One turn moves each row of this set onto another row. After a few examples, where does it send each row asked below?
K_108: [ 17  -9 -18  -8  13  -1  -7  11  12   2   2  14   6   6 -16  10   5  -5
   8 -17 -13   5 -21 -14   9]
K_723: [ 24  20   0  17  10   5  -8 -14 -13  12 -26 -12  11  24  10 -16  10  18
  15  -5 -15 -20  -6   3   0]
K_697: [ -4  17  -1  14  13  26  -5  -4  15  10 -18 -21   7   8 -11  -2  27  22
   7  18   3 -16   3 -19  -1]
K_513: [ 14  -5 -12  -9   1  -8  -5  11  14   2  -4  20  -2  11 -23  -9  -4  -4
  10  -4  -4   7 -19 -18  -2]
K_762: [ 18  16   7  25  -1  -2  -9  -6 -12  17 -28  -6   3  22   8 -13   7  13
  19  10  -4 -13  -9   3  -8]
K_427: [ -5  13   6  22  -4  27 -14 -11   8  14 -25  -8   3   9  -7  -7  11  16
  12  19   0  -8   1 -16  -8]
K_609: [  4  17  -2  19   8  36  -9 -19   8  11 -24 -13  10   8  -5 -10   9  24
  11   8 -11 -15   5 -17   0]
K_523: [ 30  16  -5   8  16 -19  -6  22  -4   0 -11   5  -3  23  -6  -6   8   3
  12 -10 -21   0 -18   6  10]
K_833: [ 29   6  -4   6   3 -23  -4   8  -8  10 -15   9  -1  23  -3 -14  -2   1
  18  -5  -6  -4 -21   1  -5]
K_552: [ 21  15   5  24  12   7  -8  -5 -14  18 -21 -18  15  20  11   4  12  12
  14  -1 -13 -20 -16   4  -3]
K_574: [ -3  -5 -12   3   9  31 -10  -2  21   7  -4   1   9  -6 -19  14   8   7
   7  -2  -8   4  -7 -27   7]
K_855: [ 15  24   1  22  14   1  -5   0  -6  10 -23 -17   6  21   6  -6  30  17
  12  12  -2 -23  -5   3   1]
K_740: [ 23   2 -22  -9  18 -14   3  19  13   1   2  11  -3   7 -21  -1  12   4
  12  -5   0   4 -15 -15  12]
K_136: [  0   9   3  23   8  36 -11 -12   6  16 -17 -19  14   4  -3  10  13  18
  11   8  -8 -12  -3 -16   0]
K_934: [ 17   5 -18  -7  13  -4  -7  22  14  -2   1   9  -4   8 -25   0   0   5
   5  -8 -14  16 -10 -18  15]
K_718: [ -6  -1  -7   1  -2  22 -11  -1  25   4 -11   8   0   1 -25  -5   4   7
   7  10  -1   4  -5 -30  -5]
K_184: [ 31   3  -7   5  14 -16  -5   8 -10   9  -8   0  10  21   2   3   6  -2
  12 -17 -16  -9 -27   7   3]
K_864: [ 33  14 -11   8  17 -25   0  14  -7   4 -12   2   0  21   1  -6  22   7
  14  -3  -5 -10 -16   6   8]
K_313: [  2   2 -13   1  10  32  -6  -8  26   1 -10   8   4  -2 -23  -6   5  13
  10  -2 -12   0   0 -31   6]
K_237: [ -6  15  15  18  11  27 -10  -4   4   7 -20 -25   7  15  -6  -3  17  25
   9  12 -10  -7   4 -19   2]
K_503: [ 16  21  15  24  15  -1  -7   5 -10   6 -24 -16   4  27   5  -7  19  16
  14   2 -18 -15  -8   5   3]
K_376: [ 18  -5 -18 -12  14   0  -3   3  17  -4  -4  21   2   8 -20 -11   3   1
  11 -18 -16   3 -14 -18   9]
K_443: [  2   4 -15  -5  16  17  -1   9  26   4  -2  -3   1  -1 -29   1  16  13
   7   8   4   1  -4 -32   6]
K_569: [ -4   5  -6   0  10  25 -10   6  18   2  -4 -10   1   4 -25   2   6  20
   4   4  -6  11   3 -33  11]
K_909: [ 32   6  -9  -1  14 -17  -3  -1  -7   3 -14   9   5  25   0 -16   5   5
  15 -20 -18 -10 -16   2   5]

K_513 moves to K_762
K_552 moves to K_574
Where do these go?
K_697 moves to K_740
K_934 moves to K_503
K_609 moves to K_376

